One turning vector, and how many ticks it has turned:
The counts run from 0 to 283.
[  9 -20 -16  28  12  28 -28  19 -40  -2  16 -14   6  21  -9  -7  -7  -1
   0  12   2  41  10  13 -12   4  38 -15  20 -10 -16 -50  14  -6  -5  20
  11   6 -45 -13 -10   7  -9 -46  -7 -16]  249
[-12  -4 -14   2  10  30  -6  -8 -31 -39   8  -1  10  38  12  -6   7  16
   0  -2 -27  26 -22   4 -15  27  36  -6  -3 -29  -9 -17  23   3 -47  26
   7  -3 -39   9  30  32  -5 -38 -11  20]  104
[ 11 -11  -4  25  15  28 -15  25 -30 -20  16 -14  13   8 -17  -1 -20 -11
  -5  13 -13  29   3   9 -16  16  36 -18   9 -13  -5 -65  11   2 -26  10
  13  25 -46 -22  -9  10  -5 -32   0 -24]  132
[  4  -4 -36  14 -10  18 -14  -4 -33 -16  16  20  29  27 -18 -16  -5  14
  -1  25   4   2   3  16 -18  19  31  -6   6 -18 -15 -34  30  -1 -28  15
  -4   1 -53 -17   0  34   2 -42  -5  -9]  91
[ -6  12 -13   0  -9  15   1  17 -37 -36   9   2   0  27  19   2  -9  13
  10  30 -26  -3  -3  13 -33  28  24 -18  -6 -12 -11 -54  13 -16 -15  10
 -16   3 -52  -3  12   0 -20 -21   4  33]  39
[  9 -12 -14  10  -2  21 -13  14 -27 -13  15   6   5  33   7   0 -24 -13
   9   7  -6  22  -4   9  -1   1  55 -15   0 -37 -13 -49   7 -10 -19 -11
  29  17 -38  -1  13  17 -17 -39 -22   1]  256
[ 15 -12  -4  11  23  29 -10  22 -54  -5  23 -15  -1  15 -16  -2 -15   8
   9  16  10  40   2  -6 -13 -10  21  -3  25 -23 -21 -38  23  11 -30   8
   8  20 -40 -14  -8  21 -20 -37 -13 -21]  239
[ 16 -19  -5  -2  24  30 -13   9 -42 -15  22 -23  -7  24  -3   3 -17   1
 -12  -2 -23  35 -18  11 -13 -13  23  -3   5 -36   4 -35   5   1 -28  23
  18  25 -36 -12  18  10 -21 -41 -12  -5]  7
[  4  -3   8   7   8  43  -9  -2 -43 -29  34  10   0  21 -13 -11  -4   1
   7   4  -2   7 -13  19  -5  -3  -2 -10  -5 -28  -8 -24  -2 -16 -20   7
   5  43 -44 -15  27  20 -26 -29 -30 -16]  73
[ -7   0 -39  24 -14  19 -18  -3 -20 -20  14  19  14  41 -10 -13  -7  10
   5   9   3   9   0  18  -9   7  40 -10   6 -16 -12 -27  32  -3 -22  27
   9   0 -54  -5  -4  29   1 -46 -11 -13]  92
[ -5  10 -25   5   9  21  -1  16 -29 -15  16  -2 -14  37  34  -5 -19   5
  14   3 -25  18   8   5 -19  21  37 -12   0 -13 -18 -52   9 -42 -17  -6
  21   5 -43  19  17  10 -24 -26 -14  16]  267
[-17   6 -37   5   1  17  -4  26 -22 -19  14 -13   0  34   5   4 -20   4
   1  19 -38  10  -1  13 -34  22  32   1 -13 -18   9 -63  14 -11 -20  13
   4  -6 -47  -3   4   9  -5 -28   7  20]  273
[ -7  -9  -2  21   9  33 -14  23 -38  -6  31 -15  -8  32   1  -1 -19 -16
  -1   7 -11  38  -3  18 -10  -3  38 -11  -1 -29  -8 -51   0  -6  -4   0
  23  19 -30 -11  12  15  -8 -38 -25  -6]  17
[ 14 -34  18   5  21  33  -2  14 -47 -15  24 -31  -4  11  -1  -9   7  23
  -4   2 -18  40  -7  10 -18   5  14   0   3 -18 -19 -24  17  -4 -36  25
  -7   8 -38  -5  19  13 -27 -40 -24   0]  237
[  0  11 -23  12  -3  31 -16 -17 -44 -38  11  30  14  13   0 -20   5  20
  13  15  -4 -14  -4  -7 -12  38  22 -23   5  -6 -14 -40  25 -28 -33  10
  -1  21 -36 -13   8  18  -5 -34  10 -12]  203
[ -9 -13   8   6  17  45   5  16 -24  -9  28 -26 -12  28   2 -10 -13  11
 -16  -8 -20  46  -8  13 -20  -5  32   1   9 -27  -3 -25  14  -6 -21  17
   7   6 -45  27  10  31 -17 -26 -26  -5]  2
[  8  -8  -2 -10  26  33  -6  12 -38 -31  17 -10   1  18 -10   5 -12  10
  15   2 -17  39 -13  -3 -21  -1  26   1   8 -30  -4 -21  21  10 -43   4
  16  14 -42  15  33  28 -29 -27 -14  21]  114
[  5 -17   8  22 -11  33  -9 -10 -40 -36  21  13   7  15  -2 -23  16  16
 -11   5 -18   2 -12  22 -12  23   9 -22 -14 -19 -13 -24   9 -33 -12  29
 -12  22 -48 -17  22  17 -15 -40 -13  -5]  79
[-34  27  -3  16  14  40   8  12 -40 -33  25  -1 -26  55  21  -2 -13  13
  11   3  -9  36 -21   8 -19  -5  19 -18   5 -29 -10 -26  24   0  -4  19
 -12   9 -38  24   2   5  -9 -18 -11   5]  169
[ -5  -8 -31  15   2  17 -11  -9 -46 -23  10   8  11  34   8 -13  16  34
  22  19   1  10   3   8 -20  26  18  -8  23  -6 -30 -36  39  -6 -40  24
  -8   0 -33  -9   3  16  -6 -45 -11   5]  96
[-11   1  -7  28  -5  34  -4  14  -9 -16  24  -2  -1  28  17 -15 -29  -2
   1   8  -9  22   9  11 -15  15  45 -25  14 -16 -19 -55  17 -23 -18   5
  13  24 -41   8 -15  13  -6 -27 -12 -25]  143
[-13  25 -23 -11  20  23   7   3 -35 -41  18  -3  -8  37   2   6 -29   7
  10  17 -34  -3 -21   6 -24   8  14  -4  -8 -34  10 -44  11 -16 -34   8
   6  20 -45   0  23   8 -21 -13   0  24]  48
[-23  17 -11  -1  18  40  11  36 -28 -23  32  -9 -16  16   3  -5 -29  16
  -7   9 -29  24  -4   3 -35  19  29   2 -10 -20   8 -46   8 -23 -10   7
 -10   2 -56  24   8  19 -14  -6   1  10]  283
[ 13  -8  -5  19 -16  26   2  31 -24  -9  25  -5   7   7   0 -14 -26  -2
   0  27 -15   8  18  12 -22  12  38 -18   0 -12 -11 -62   6 -30 -20   0
   6  11 -59  -3  -4  18 -21 -29  -8  -1]  141
[-13   1 -41   4  20  14 -20   3 -32 -24   2 -11  15  33 -19   5  -9  13
  16  11  -6  36 -11   6 -25  10  29   6  20 -13  -7 -26  35  24 -37  29
  11  -3 -44  -4  -1  17  -7 -35  -2   5]  107
[-19  14 -24   5  26  40 -10   4 -48 -23  31  -2 -25  44  -9  -3 -15   8
  -1   1 -21  26 -26  11 -17  -4  14   1 -15 -34   9 -26  16 -17  11  23
  -3  19 -39  -4  28  12 -18 -19  -9  -1]  175
[ -1  16  -7  10  32  41  -8   5 -67 -20  29   7 -25  18  -4 -11  -1  24
  -1  18 -10  16 -13  -7 -30  17  16  -7   1 -23   3 -31  21 -17   9  23
 -25  10 -41  -5  10   4  -2 -25  18  -7]  177
[  4   6 -27  20  -7  17  -2   6 -23 -18  22 -12   1  40  13   0 -29  -5
   6  19 -10   2  -2  20 -17  -5  20 -19  12 -19  -9 -65  19  -7 -32  15
  21  28 -38 -20 -13  -3 -16 -33  -5 -12]  148
[-16   9 -14  21   2  29 -23  11 -46 -33  17  20  10  17 -23 -14  -7  -6
  21  32   6   6  15  13 -12  34   6 -12   1  -2 -15 -49  21 -10 -17  -7
   3  23 -47 -25   9  18 -11 -33 -17 -19]  198
[ -6 -15 -10   1   3  23   1  10 -27 -25  14 -17   9  16 -18 -11   2  25
   6  12 -15  19  -5  18 -31  13   2  14   2 -16  -5 -24  33   5 -50  31
  -3  -5 -61   1  12  24 -27 -29 -16  13]  222
[ 14  -1  -7  28  12  27 -17   2 -47 -21  19   3  -9  31  23   0 -14  -2
   1  -1 -16  20  -9  -7  -2  10  40 -32  13 -23 -18 -56  10 -17  -8  12
  16  31 -21 -16   1   0  -7 -40   4 -14]  21
[-27  19   6  10  18  33   6  22 -42 -40  17  -9 -10  16   2  -3  -6  15
  11  24 -21  13   0   7 -40  24 -13  -5   2  -9  -1 -39  24   7 -19  22
 -28  15 -50  -4   3  -1 -13  -8  -4   9]  55
[ -1 -11   4  26  21  34  -7   9 -35 -14  15 -18  -1  18 -13  -8  -3  19
 -13  -4  -7  45  -8   0 -26   4  36  -6  26 -11  -7 -19  38   6 -21  42
  -8   2 -49   9 -12  22 -11 -33   2 -21]  234
[ -5  -8 -40  -7   4  18  -7  12 -42  -6  25   7  13  28  -2 -15  -5  32
  12  11  -3  15   5   3 -17  15  29  15   0 -16  -7 -28  29 -20 -38   3
  11 -16 -46  11  17  38 -16 -34 -19  13]  100
[ -1  -1 -13  -2  36  24 -13   9 -51 -17  12 -10 -13  12   6  -6   4  31
  16   3 -10  35   3 -11 -26  27  29   5  21 -11 -12 -28  41 -10 -29  26
  -1  -9 -37  16   8  17 -12 -27   7   7]  111
